In the data rows, 128 means zero.
Here are some rows, each followed by its group. Groups can overlap.
array([138, 113, 144, 162,  80, 133, 167, 148, 169, 135, 157, 124, 117, 124, 137, 101, 158, 140, 177, 170, 120, 107,
       147, 149, 136, 147, 109, 120, 135, 128, 122, 131]) Sc
array([158, 111,  93,  90, 152, 127, 106,  87, 174, 157, 114, 146, 167, 118, 163, 123, 142, 109, 151, 102, 118, 112,
       146, 133, 101, 175, 111, 145, 124, 134,  96, 135]) Vq
array([126,  99, 168, 134,  95, 148, 150, 122, 116, 139, 132, 146,  86,  78, 162, 138, 154, 143, 128, 136, 134, 162,
       115, 133, 121, 147, 133, 137, 144, 113, 105, 133]) Sc
array([130, 108, 185, 150, 127,  76, 137,  94, 134,  89, 119, 155, 130, 138,  98,  99, 140, 171, 106, 134, 147, 120,
       138,  96, 176, 146, 155, 153,  71, 159, 138, 126]) KV
array([ 79, 122,  90, 184, 104, 152, 173,  95, 173,  75, 149, 152,  94, 123,  61, 137, 134, 152, 165, 113,  90, 152,
       107, 102, 104, 136, 105,  93, 114, 125, 151, 136]) Sh
array([154, 150, 136,  92, 134, 111, 136, 106, 136, 156, 157, 141, 162, 135, 151, 142, 153,  77, 140, 130,  99,  95,
       135, 129, 159, 148, 160, 139, 133, 138, 120, 131]) ON
array([114, 115, 120, 165, 110, 150, 151,  98, 154,  93, 121, 114,  92, 117, 105, 149, 125, 127, 122, 109, 114, 135,
        88, 106,  90, 121,  93, 134, 115, 120, 158, 135]) Sh
array([129,  87, 117,  65, 135, 139,  78, 145, 118, 144, 131, 125, 139, 173, 123, 137, 143,  90, 168, 152,  87, 137,
        84, 163, 157, 107, 119, 133, 106, 111, 152, 133]) Ya
array([126, 128, 123, 126, 111, 145, 110, 156,  87, 104, 128, 104, 118, 155, 117, 118, 124, 107, 119, 147, 168, 137,
       109, 128,  84,  97, 104, 169, 152, 119, 142, 168]) Vq
array([159, 119, 154, 122, 104, 109, 147, 138, 103, 133, 150, 131, 139,  90, 178,  54, 176, 149, 107, 144, 154, 130,
       172, 172, 130, 146, 148, 104, 123, 162,  61, 106]) ON
array([120, 100, 148, 149, 118, 127, 157, 122, 141, 124, 124,  93,  85, 107, 124, 142, 127, 158, 138, 116, 148, 120,
       102,  74, 129, 124, 103, 146, 143, 110, 160, 129]) KV
array([143, 105, 115,  98, 106, 157, 147, 117,  91, 122, 118, 113, 170, 159, 152, 103, 128, 141, 152, 115, 108, 126,
       171, 152, 110, 101, 169, 178, 146, 110, 147, 147]) Ya
array([140, 165, 114, 129, 124, 115, 178, 118, 140, 102, 139, 116, 121, 122,  99, 165, 104,  79, 132, 102, 116, 117,
        80,  73, 158,  98,  81,  94, 146, 119, 123, 119]) KV
array([138, 134, 117, 146, 136, 149,  91, 142, 162,  97, 154, 129, 119, 152, 116, 141, 125,  86, 112, 162, 152, 125,
       128, 155,  90, 140, 119, 167, 120, 128, 126, 143]) Vq
array([104, 158, 111, 125, 125, 139,  99, 172, 116, 125, 142, 128, 125, 141, 132, 127, 134, 152, 122, 159,  97, 154,
       122, 133,  99, 139, 183, 138,  89,  92, 172, 116]) Ya
array([153, 154, 126, 109, 111, 127, 122, 119, 111, 123, 143, 141, 147, 123, 127, 139, 136,  70, 105, 120, 139, 109,
       116, 119, 108, 105, 126, 145, 130, 144,  94, 140]) RM
array([145,  78, 142, 133, 102, 179, 147, 131, 136, 145, 190, 117,  82,  90, 169, 152, 155, 150, 150, 162, 164,  93,
       192, 143, 145, 154, 192, 142, 132,  96, 132, 122]) Sc
array([130,  53, 182, 212, 207, 185, 156,  88, 187, 115, 138, 111,  29,  41, 228, 131,  91, 196,   0, 150, 140, 150,
       191, 230, 140, 247, 214,  53,  84,  90, 115,  73]) Sh
array([105, 166,  62, 129, 156, 124, 100, 167, 158, 115, 190, 147, 130, 141, 101, 111, 152, 159, 151, 147, 154, 110,
       170,  85,  89, 182, 181, 149,  89, 114, 156, 134]) Vq
array([102, 103, 148, 135, 119, 118, 122, 105, 128, 134, 128, 108, 131, 147, 118, 112, 141, 147, 141, 119, 102,  96,
       129, 123, 147, 103, 134, 123, 116, 142, 151, 118]) Sh
array([155,  68, 164,  58, 156, 114, 130, 111, 112, 152, 163, 148, 112, 115, 124, 151, 171, 115, 155, 154, 136, 157,
        95, 149, 211, 142, 151, 108, 136, 124, 113, 119]) Sc
array([170, 150, 157, 103, 201, 106, 128,  54, 147, 140, 116,  95, 153, 137, 109, 186, 136, 119,  93, 165, 102, 140,
       100, 171, 163, 165, 182,  89, 128, 108, 198, 113]) Sh
array([118, 159, 153, 181, 126, 128, 156, 125, 165, 110, 130, 100, 111, 131, 105, 164,  92, 131, 127, 142, 112, 117,
       118, 106, 154, 111, 120, 105, 148, 105, 150, 105]) KV
array([153,  84, 103, 111, 153, 177, 133, 216, 103,  68,  99,  99, 119, 198, 171,  95,  43,  88,  73, 104, 134, 148,
        96, 135,  80,  89, 107, 230, 121,  73, 150, 176]) Ya
array([143, 219, 156, 198, 161,  76, 190, 116, 180, 138,  97, 137, 135, 152, 108, 180, 100, 135, 133,  92,  70, 130,
        93, 139, 164, 158, 126,  68, 131, 113, 120,  70]) Sh
array([ 99, 143, 138, 143, 118, 130,  75, 191, 135,  98, 167, 160, 126, 173,  93, 115, 118, 104, 136, 177, 121, 145,
       126, 157, 146,  96, 132, 134, 120, 133,  94, 119]) Vq
array([148,  94,  65,  75, 112, 141, 106, 109,  82, 172,  99, 171, 197, 103, 114, 122, 136,  89, 154,  73,  95, 132,
       178, 149, 121,  80,  98, 123, 107, 124,  91, 110]) Vq
array([ 91, 127, 124, 151,  94, 155,  92, 149, 139, 133, 144, 146,  96, 134,  92, 146, 157, 127, 159, 178, 164, 132,
        98, 119,  64, 145,  99, 147, 137, 115, 147, 186]) RM
array([128, 123, 113, 165,  74, 161, 167, 130,  82, 105, 133,  66, 107, 133, 107,  83, 153, 125, 141, 176, 201, 106,
       141, 162,  71, 109,  63,  91, 174, 135, 147, 190]) Vq
array([130,  85, 154,  82, 134, 125,  76, 112, 135, 201,  79, 100, 151, 133, 116, 171, 146, 181, 184, 150, 108, 115,
        93, 115, 142, 112, 139, 120, 126,  73, 199, 124]) Sh
array([186,  70,  88,  29, 148, 142, 136,  78, 114, 131, 115, 140, 166, 131, 166, 124, 151,  80, 147,  75,  95, 152,
       113, 157, 129, 130, 123, 157, 115, 127, 108, 137]) Ya
array([ 87, 125,  91, 127, 149, 129, 105, 131,  92, 131, 108,  87, 104, 150, 121,  87, 124, 142, 130, 131, 202, 113,
       134, 145, 108, 131,  69,  85, 174, 197, 130, 180]) RM
array([120, 115, 145, 147, 143, 134, 118, 103, 130, 113, 135, 116, 109, 105, 137, 121, 143, 163,  88, 135, 125, 143,
       142, 154, 116, 149, 172, 118, 102, 128, 142, 105]) ON
array([ 84, 146,  77, 102, 119, 146, 113, 128,  62, 135, 118, 152, 120, 114, 102, 106, 142, 158, 139, 132, 164, 169,
       129, 159, 111, 116, 121,  31, 155, 178, 101, 160]) RM
array([141, 166, 140, 175, 131, 100, 169, 136, 169, 130, 115, 196, 173, 195,  89, 130, 128, 151, 197, 108,  99, 146,
       149, 173, 133, 156, 138, 142, 156, 130,  79, 123]) Vq
array([114, 119, 110, 134, 121, 106, 112, 125,  52, 137, 127, 141, 128,  98,  59, 105, 168, 134,  88, 100, 186, 128,
       133,  81,  71,  99, 109, 174, 103, 156, 161, 148]) RM
array([111, 149, 154, 152,  97, 132,  97, 152, 107, 123, 125, 127, 158, 162, 115, 105, 116, 126, 126, 157, 137, 114,
       160, 155, 111,  82, 139, 148, 153, 134, 108, 138]) Vq
array([117, 130, 125, 125, 105, 146, 123, 168,  86,  96, 142, 117, 110, 154, 132, 109, 124, 100, 117, 137, 130, 148,
       107, 138, 106,  96, 119, 163, 128, 123, 129, 146]) Ya
array([ 97, 136, 161, 194,  93, 125,  94, 147, 163, 179, 129, 168, 144, 118, 106, 154, 127, 115, 139, 152,  69,  97,
       173, 144, 145, 115, 123, 155, 100, 128, 142,  95]) ON
array([ 91,  92,  81, 121, 189, 145, 163, 101,  56, 137,  82,  56,  70, 101, 201,  61, 117, 151,  38,  71, 154, 121,
        93, 115,  55, 200, 101,  79,  98, 111, 187, 188]) Ya
array([125,  89, 134,  79, 134, 106, 124, 121, 130, 162, 129, 134, 137, 140, 131, 122, 153, 123, 184, 120, 103, 120,
       100, 106, 167, 132, 108, 139, 137, 126, 130, 139]) Sh
array([121,  87, 121, 149, 108, 120, 190, 128,  99, 133, 150, 176,  79,  39,  83, 139, 150, 144, 138,  86, 157, 169,
       132,  65, 151, 122,  86, 124, 131, 127, 108, 106]) Sc
array([143,  95,  67,  86, 127, 155, 136, 103, 166, 134, 108, 155, 168, 132, 155, 125, 118, 107, 193,  87,  63, 145,
       142, 149, 128, 138,  96, 118, 126, 109,  87, 122]) Ya
array([112,  98, 175, 137,  97, 139,  96, 113, 147, 161, 136, 112, 129, 152, 111, 165, 149, 136, 157, 168,  96,  80,
       118, 142, 155,  96, 160, 143, 113, 113, 182, 126]) Sc
array([156,  81, 119, 112, 134, 139, 129, 137, 164, 135, 184, 129, 113,  95, 153, 133, 144, 163, 149, 119, 160,  88,
       187,  94, 152, 148, 183, 160, 107, 110, 113,  91]) Sc
array([148, 255, 161, 169, 111,  57, 166, 150, 110, 168,  96, 167, 168,  48, 117, 171,  89,  87,  61,  83, 108, 132,
       124,  35, 133, 103, 102, 128, 145, 122,  90,  75]) Sc
array([110, 126, 132, 160, 111, 149, 118, 151, 171,  99, 129, 144, 133, 169, 143, 113, 106, 108, 143, 143,  75, 147,
       134, 169, 114, 133, 117, 173, 128, 127, 116, 132]) Ya
array([113, 129, 136, 124, 134, 112,  64, 157, 131, 144, 138, 146, 128, 119, 111, 114, 146, 150, 128, 152, 167, 131,
       128, 115, 108, 134, 129, 132, 118, 128,  98, 125]) RM
array([172, 123, 120,  90, 197, 146, 107,  72,  93,  84,  63,  70, 174, 164,  72, 168,  99, 169,  75, 151, 116, 206,
       102, 201, 105,  87, 194, 106, 120,  68, 226, 106]) Ya
array([117, 130, 174, 198, 139, 105, 153, 162, 159, 160, 111, 106, 111, 176, 135, 136, 112, 198, 173, 119, 105,  99,
       152, 166, 178, 137, 156, 114, 130, 103, 138,  71]) Sh
array([145, 103, 125,  89, 146, 124, 130, 108, 134, 129, 112, 127, 160, 167, 153, 106, 139, 115, 150, 118,  95, 146,
       122, 151, 113, 155, 130, 192, 135, 130, 149, 156]) Ya
array([135, 135, 107, 116, 104, 145,  77, 159, 147, 149, 107, 135, 175, 134, 148, 123, 101, 133, 156, 120, 121, 100,
       167, 124, 105,  86, 127, 144, 124, 101,  87, 106]) Vq
array([154, 131, 173,  93, 199,  49, 139, 166, 132, 197, 104, 176, 148, 105, 142, 129, 120, 105, 152, 134, 109, 202,
       116, 115, 211, 196,  82, 161, 176, 119, 102, 109]) ON
array([162,  88, 145, 166, 132, 143, 192, 197, 135, 142, 153, 157,  44,   1, 164, 165,  75, 126, 130, 116, 194, 189,
       183,  98, 211, 138,  64,  97, 183,  77,  19,  50]) KV
array([138, 100, 163, 126, 133, 103, 133, 113, 125, 105, 156, 126, 121, 129, 126, 107, 149, 137,  92, 104, 132, 113,
       124, 108, 147, 107, 166, 179,  99, 160, 127, 106]) Sc
array([139, 178, 147, 137, 158,  91, 139,  77, 137, 142, 117, 123, 164, 118, 139, 118, 135, 114,  98, 121, 130, 109,
       146, 127, 119, 168, 136, 116, 153, 156, 111, 132]) RM
array([ 80, 108, 125, 200, 102, 148, 159,  97, 198, 100, 141, 147,  76, 104,  85, 148, 139, 167, 158, 126, 103, 140,
       107,  99, 102, 157, 103, 113, 114, 122, 152, 130]) Sc
array([139, 119,  94, 120, 134, 144, 144, 149, 132,  84, 137,  99, 133, 157, 172,  89,  97, 104, 115,  91, 107, 125,
       154, 133, 116, 116, 123, 181, 115, 126, 119, 112]) Ya
array([128,  93, 152, 153, 113,  75, 149, 129, 108,  93, 170, 195, 115,  89,  27, 121, 165, 146,  90,  66, 147, 139,
       115,  41, 145,  68, 135, 206,  73, 177, 128,  87]) KV
array([153, 189, 175, 123, 108, 117, 166, 122,  81, 130, 143, 111, 133, 124, 125, 173, 132,  91,  94, 153, 132, 123,
        99, 108, 139, 104, 171, 141, 163, 110, 159, 142]) KV
array([119,  96, 166, 139, 117, 125, 129, 152, 152, 152, 132, 139,  92,  86, 177, 121, 126, 159, 146, 128, 123, 139,
       136, 114, 157, 148, 123, 132, 134, 113,  82,  94]) Sc
array([118,  97, 151, 122,  99, 141, 148, 138, 112, 130, 165, 150, 101, 111, 132, 134, 153, 134, 157, 142, 119, 142,
       122, 129, 162, 121, 147, 126, 134, 119, 114, 125]) Sc
array([146, 147, 159, 145, 140, 101, 161, 143, 137, 101, 121,  93, 106, 111, 136, 138,  96, 127,  93, 102, 150, 132,
        95,  65, 139, 112, 108, 161, 146, 117, 129, 103]) KV
array([144, 225, 130, 123, 150, 108, 194, 139,  77, 135, 115,  76, 129, 125, 155, 146,  86, 124,  90, 129, 172, 122,
       138, 108, 153, 130, 144,  87, 212, 154, 149, 150]) KV
array([138, 132, 156, 132, 117, 136, 152, 121, 106, 114, 143, 107, 121, 138, 135, 137, 133, 113, 108, 146, 126, 129,
       125, 141, 128, 123, 158, 157, 143, 123, 152, 140]) ON
array([129, 122, 100, 134, 134, 131, 181, 148, 131,  51, 142, 125,  76, 131,  93, 133,  86, 116, 114,  84, 159, 161,
        85,  99, 165,  79,  74, 109, 156, 184, 102, 123]) KV
array([137, 112, 133, 112, 120, 116, 158, 125, 115, 120, 115, 154, 116, 109, 157, 108, 121, 141, 155, 145, 149, 150,
       157, 117, 184, 180, 119,  95, 106, 112,  98, 138]) ON
array([155, 121,  91,  87, 156, 151,  78, 158, 138, 144,  98, 115, 141,  99, 116, 172, 101, 186, 145, 135, 143, 164,
       129, 113, 117, 103, 157,  95, 111,  43, 139,  76]) ON
array([ 95, 107, 153, 106,  95, 106, 128, 108,  90, 141, 145, 162, 150, 136,  94, 102, 175, 166, 160, 120,  96, 130,
       119, 111, 151,  90, 170, 126, 115, 149, 130, 128]) Sc
array([144, 157, 148, 129,  82, 127, 153, 145,  94, 104, 133, 119, 124, 120, 117, 157, 113,  88, 101, 106, 128, 115,
        87,  77, 129,  47, 121, 154, 134, 120, 120, 117]) Sc
array([114, 107, 134, 123, 115, 143, 110, 140, 129, 129, 112, 112, 142, 173, 154, 108, 122, 117, 149, 135,  83, 130,
       125, 159, 117, 120, 123, 172, 126, 120, 149, 141]) Ya
array([ 89, 129, 166, 161, 122, 120,  84, 150, 131, 138, 129, 117, 122, 147, 121, 102, 124, 143, 127, 169, 146, 115,
       145, 151, 132, 119, 118, 117, 145, 140, 110, 125]) RM
array([175,  79, 123,  66, 122, 164, 153, 154,  87, 147, 180, 131, 103,  77, 186, 141, 140, 127, 150, 138, 169, 140,
       179, 145, 186, 127, 179, 111, 153,  86,  70, 101]) Sh
array([ 83, 146, 123, 145,  81, 147,  86, 149, 121, 142, 146, 183, 131, 108,  94, 130, 161, 169, 151, 164, 122, 149,
       139, 128,  86, 124, 166, 103, 108, 112, 112, 133]) RM
array([125, 122, 125, 175, 125, 130, 154, 117, 179,  64, 137, 127,  90, 117,  78, 155, 100, 115, 111,  97, 119, 139,
        76,  84, 132,  94,  79, 126, 111, 131, 121,  99]) Sc
array([169, 111, 147, 136, 119, 110, 176, 134, 129, 114, 160, 107, 118,  88, 173,  66, 160, 151, 109, 129, 159, 118,
       168, 146, 144, 151, 135, 116, 125, 154,  84,  99]) Sh
array([131, 119, 163, 140, 108, 139, 136, 130, 150, 129, 175, 125, 116, 149, 131, 155, 143, 103, 144, 164, 111,  91,
       135, 138, 159, 126, 164, 161, 128, 124, 155, 133]) Sc
array([107, 123, 111, 148, 157, 130,  87, 130, 150, 115, 136,  88, 125, 168, 121, 105, 120, 127, 122, 149, 143,  95,
       147, 148, 109, 143, 116, 134, 116, 134, 155, 137]) Vq
array([133, 141, 146, 133,  75, 147, 144, 133, 110, 118, 133, 124, 123, 127, 117, 161, 125,  95, 124, 126, 109, 115,
        92, 103, 120,  69, 128, 151, 133, 113, 138, 133]) Sh
array([105, 121,  76, 107, 134, 153, 149, 120,  77, 127, 113, 131,  80,  85, 156, 103, 129, 129, 126, 113, 185, 175,
       125, 161, 116, 153,  68,  36, 178, 182,  69, 165]) RM
array([139,  94, 144, 115, 191,  99, 122, 120, 157, 118, 123, 119,  86, 105, 177, 108, 122, 148,  79,  97, 152, 149,
       115, 147, 171, 167, 122, 126, 121, 203,  99,  96]) Sc
array([154, 180, 167, 159, 178, 116, 130,  77, 181, 134, 135, 121, 140, 124, 153, 162, 138, 114,  73, 171, 107, 131,
       143, 174, 111, 217, 189, 139, 126, 127, 169, 127]) ON
array([135, 134,  88,  77, 180,  94,  94, 171, 171, 103, 216, 192, 134, 184,  83, 114, 162,  57, 173, 162, 135, 146,
        97, 122, 163, 181, 115, 163, 112, 155,  96, 155]) Vq
array([118, 117, 107, 129, 167, 107, 115, 116, 151, 126, 136, 103, 124, 142, 127,  97, 129, 120, 136, 118, 161,  98,
       135, 110, 126, 157,  82, 124, 135, 152, 118, 139]) RM
array([124, 130,  83, 117, 137, 146, 131, 177, 110,  74,  97,  95, 110, 173, 169,  86,  67, 102, 101,  87, 124, 158,
       112, 154, 119,  89,  72, 152, 142, 177, 111, 135]) Ya
array([105, 144, 120, 117,  79, 145, 153, 153,  54, 115, 145, 123,  97, 112, 168, 104, 145, 108, 100, 114, 101, 149,
       109, 122,  98, 109, 147, 137, 107, 125, 128, 135]) Ya
array([110, 106, 142, 160, 132, 114, 149, 105, 165, 108, 132, 132,  93,  93, 122, 124, 139, 166, 120,  96, 132, 138,
       110,  81, 117, 150, 112, 135, 114, 137, 122, 111]) Sc
array([110, 117, 110, 143, 101, 170, 127, 145, 114,  97, 120, 107, 104, 154, 115, 133, 116, 103, 140, 149, 136, 148,
       101, 147,  80, 107,  85, 147, 148, 108, 153, 168]) Vq
array([110, 125,  67, 144, 102, 196, 142, 146, 132,  93,  99, 105, 109, 153, 187, 109,  80, 113, 129, 101,  95, 146,
       150, 188,  88, 116,  96, 131, 138, 158, 128, 149]) Ya
array([102, 132,  94, 126, 139, 130, 131, 156, 130, 117, 134, 103, 114, 160, 147,  94, 121, 120, 150, 127, 119, 130,
       124, 116, 107, 156,  97, 152, 133, 119, 150, 151]) Ya
Which 5 groups are nearest to each row below, nearest first, going by the average distance to the group's rows?
array([ 90, 133, 105, 136, 103, 154, 113, 148, 111, 137, 140, 124,  99, 136, 112, 127, 158, 133, 156, 162, 158, 132,
       108, 110,  62, 155, 106, 142, 139, 110, 165, 189]) RM Vq Ya Sc ON
array([132, 125,  97,  56, 187,  98, 133,  93,  79, 130, 129, 103, 131, 133, 143, 107, 161, 119, 106, 103,  94, 156,
        85, 133, 145, 165, 152,  98,  95, 132, 171, 122]) Ya ON RM Sc Sh
array([136, 136, 106, 110,  77, 148, 100, 127, 111, 133, 149, 146, 146, 124, 123, 142, 144,  62, 128, 117, 138,  81,
       121, 116, 103,  77, 107, 133, 115, 143,  85, 142]) RM Vq Sc Ya ON
array([107, 132,  76, 182,  96, 175, 112, 155,  96, 105, 146, 128, 110, 138,  61, 141, 119,  77, 112, 151, 165, 124,
       164, 149,  65,  89,  82, 156, 120, 121, 162, 158]) Vq RM Ya Sc KV
array([150, 114,  94, 120, 101, 175, 147, 102, 131, 108,  93, 137, 183, 119, 144, 121,  89, 150, 149,  85,  86, 145,
       191, 160, 110,  72, 147, 110, 140,  98,  78,  91]) Ya Vq ON Sc RM
array([132, 125, 119,  86, 142, 125,  65, 163, 131, 124, 163, 182, 150, 154,  61, 151, 149, 120, 161, 177, 138, 161,
       106, 142, 153, 103, 154, 117, 113, 112, 109, 121]) Vq RM ON Sc Ya
array([142, 123, 129, 118, 146, 125, 159, 154, 111,  94, 117, 110,  83, 117, 158, 121,  96, 134,  94,  96, 166, 166,
       102, 118, 146, 112, 104, 138, 161, 174, 105, 128]) KV RM Sc Ya ON
array([144,  88, 177, 131, 124, 135, 149, 140, 130, 128, 151, 125,  73,  87, 155, 148, 135, 139, 119, 144, 157, 151,
       115, 119, 157, 140, 136, 143, 143, 111, 111, 111]) Sc ON KV RM Sh
Which 5 groups are nearest to each row below, nearest first, going by the distance to the centre of the group?
array([109,  91, 178, 132, 105, 117, 111, 129, 136, 161, 134, 111, 121, 143, 127, 132, 146, 152, 162, 144, 115,  86,
       121, 107, 164, 104, 142, 156, 130, 126, 158, 124]) Sc Sh ON Vq KV
array([153, 149, 150, 115, 152, 109, 121, 134, 104, 113, 138, 115, 142, 146, 123, 117, 127, 101,  98, 144, 177, 131,
       128, 131, 123, 124, 134, 162, 160, 140, 116, 148]) Vq RM ON KV Ya
array([134, 136, 140, 115, 174, 114,  94, 143,  95, 116, 107,  96, 118, 152, 147,  99, 109, 120,  74, 140, 199, 139,
       126, 171, 129, 126, 109, 131, 170, 200, 114, 153]) RM Vq Ya ON KV
Which 3 other groups have their centres nearest to the centre of group Sc, nearest first?
Sh ON KV
Which 3 other groups have their centres nearest to the centre of group KV, nearest first?
Sc Sh ON
Which 5 groups are nearest to each row below, nearest first, going by the distance to the group's nearest row?
array([125, 109, 127, 145, 123, 141, 145, 125, 140, 120, 164,  90, 121, 135, 148, 116, 124, 147, 137, 126, 135,  73,
       184, 117, 148, 119, 163, 141, 126, 122, 144, 109]) Sh Sc ON Vq Ya
array([ 88, 147,  89, 134, 104, 169, 116, 187, 104, 100, 146, 138,  87, 163, 144, 114, 119, 102, 130, 153, 126, 160,
       112, 175, 102, 131, 111, 130, 136, 171, 133, 173]) Ya Vq RM ON Sc
array([151, 108, 158, 111, 108, 105, 134, 129, 113, 158, 123, 115, 148, 118, 151,  74, 176, 153, 145, 156, 136, 124,
       134, 165, 134, 142, 123, 107, 131, 144, 114, 127]) ON Sh Sc RM Ya
array([145, 189, 123, 143,  93, 135, 152, 106, 133, 123, 113, 134, 132,  83, 148, 170, 115,  86,  88,  96, 105, 122,
        99,  92,  86, 113, 117, 118, 121, 116, 107, 116]) RM Sh Sc KV Ya
array([125, 168, 146, 151, 132,  88, 153, 110, 132, 124,  61, 144, 190, 148, 117,  89,  88, 193, 160, 151, 150, 144,
       199, 108, 145, 171, 132, 108, 153, 107, 122, 153]) ON RM Vq KV Sh
array([129, 120, 123, 142, 161, 129, 108, 128, 139,  96, 135,  83, 138, 171, 149,  89, 109, 124,  95, 130, 125, 106,
       167, 168, 124, 126, 145, 157, 116, 142, 139, 111]) Vq Ya ON Sh RM
array([100, 106, 148, 141, 114, 121, 131, 110, 118, 138, 134, 130, 115, 102, 153,  97, 155, 174, 119, 112, 112, 122,
       148, 124, 120, 142, 160, 130, 106, 144, 125, 111]) ON Sh Sc RM KV
array([124,  82, 146,  92, 132, 123,  94, 134, 147, 189,  91, 123, 134,  99, 141, 150, 135, 195, 185, 132, 113, 136,
       111, 100, 158, 126, 129, 107, 131,  72, 139, 100]) Sh ON Sc KV RM
array([ 95, 126, 138, 149, 135, 121,  77, 134, 138, 139, 137, 124, 122, 132, 115, 107, 148, 157, 126, 154, 152, 110,
       140, 132, 104, 144, 136, 124, 113, 139, 132, 129]) RM Vq ON Sh Ya
array([178, 169, 145, 141,  96, 109, 175,  86, 114, 131, 131, 124, 184, 116, 118,  89, 172, 119, 122, 152, 180,  96,
       168, 153,  89, 137, 123, 114, 176, 163, 100, 167]) RM ON Sh Vq Sc
array([135, 113, 159, 127, 138, 115, 145, 165, 164, 165, 123, 108,  97, 104, 182, 139, 116, 155, 165, 137, 141, 130,
       122,  80, 151, 176, 109, 167, 164,  87, 130, 125]) Sc KV Sh Ya ON
array([125, 123, 171, 140, 140,  99, 115, 144, 165, 150, 115, 115, 132, 130, 171, 113, 114, 147, 130, 124, 107, 114,
       135, 110, 151, 142, 128, 162, 132, 128, 117, 100]) Sc Sh RM Ya KV
Which 3 other groups have their centres nearest to the centre of group ON, nearest first?
Sh Sc Vq
Which 4 groups are nearest to each row below, nearest first, going by the average distance to the group's rows?
array([ 88, 127, 147, 142,  78, 153, 108, 149,  98, 133, 122, 138,  98, 117, 157, 121, 142, 117, 116, 144,  87, 156,
        98, 157,  99, 117, 122, 118, 110, 122, 118, 133]) RM Ya Sc Vq
array([ 94, 116, 108, 146, 113, 129, 161,  99,  99,  75, 105, 118,  94, 130,  91, 105, 129, 166, 102,  71, 145, 147,
        90, 103,  96,  87, 102, 125, 130, 203, 154, 155]) RM KV Sc Ya
array([127, 125, 133, 112, 118, 118, 100, 105, 116, 106, 145, 166, 153, 123,  61, 137, 172, 185, 109, 120, 107, 150,
       113, 107, 104,  91, 220, 148,  67, 126, 165, 102]) Sc ON RM Vq
Which 3 other groups have their centres nearest to the centre of group Sh, nearest first?
Sc ON KV
Group Vq spreads out most along one direction. Which 3 other groups' directions of most spread are closest to that one, closest first?
Ya ON RM
Which 3 other groups have their centres nearest to the centre of group RM, nearest first?
Vq Sc ON
Which 4 groups are nearest to each row below, nearest first, going by the distance to the group's nearest row?
array([128, 168, 124, 154,  81, 152, 137, 108, 158, 135, 125, 135, 131, 106, 126, 181, 118,  78, 132, 125,  97,  95,
       109, 111, 112, 106,  99, 101, 132, 113, 113, 125]) Sh KV RM Sc
array([113, 142,  97, 128, 129, 155, 136, 123, 121, 106,  81, 132, 151, 169, 141, 104,  95, 134, 137, 118,  98, 174,
       143, 201, 106, 119, 109, 111, 172, 172, 119, 159]) Ya Vq RM ON
Which 4 groups are nearest to each row below, nearest first, going by the distance to the centre of the group?
array([168, 138, 112,  75, 130, 132,  94,  98, 133, 186,  96, 134, 164, 112, 186, 142, 140,  92, 119, 104, 169,  77,
       141, 137,  97, 144, 109, 146, 154, 191,  93, 169]) RM Vq ON Ya
array([129,  65, 135, 116, 121, 105, 127, 127, 114, 171, 161, 163, 128, 100,  85, 131, 173, 143, 159, 106, 130, 101,
       157,  88, 177, 114, 136, 170,  97, 138, 149, 101]) Sc ON Sh KV
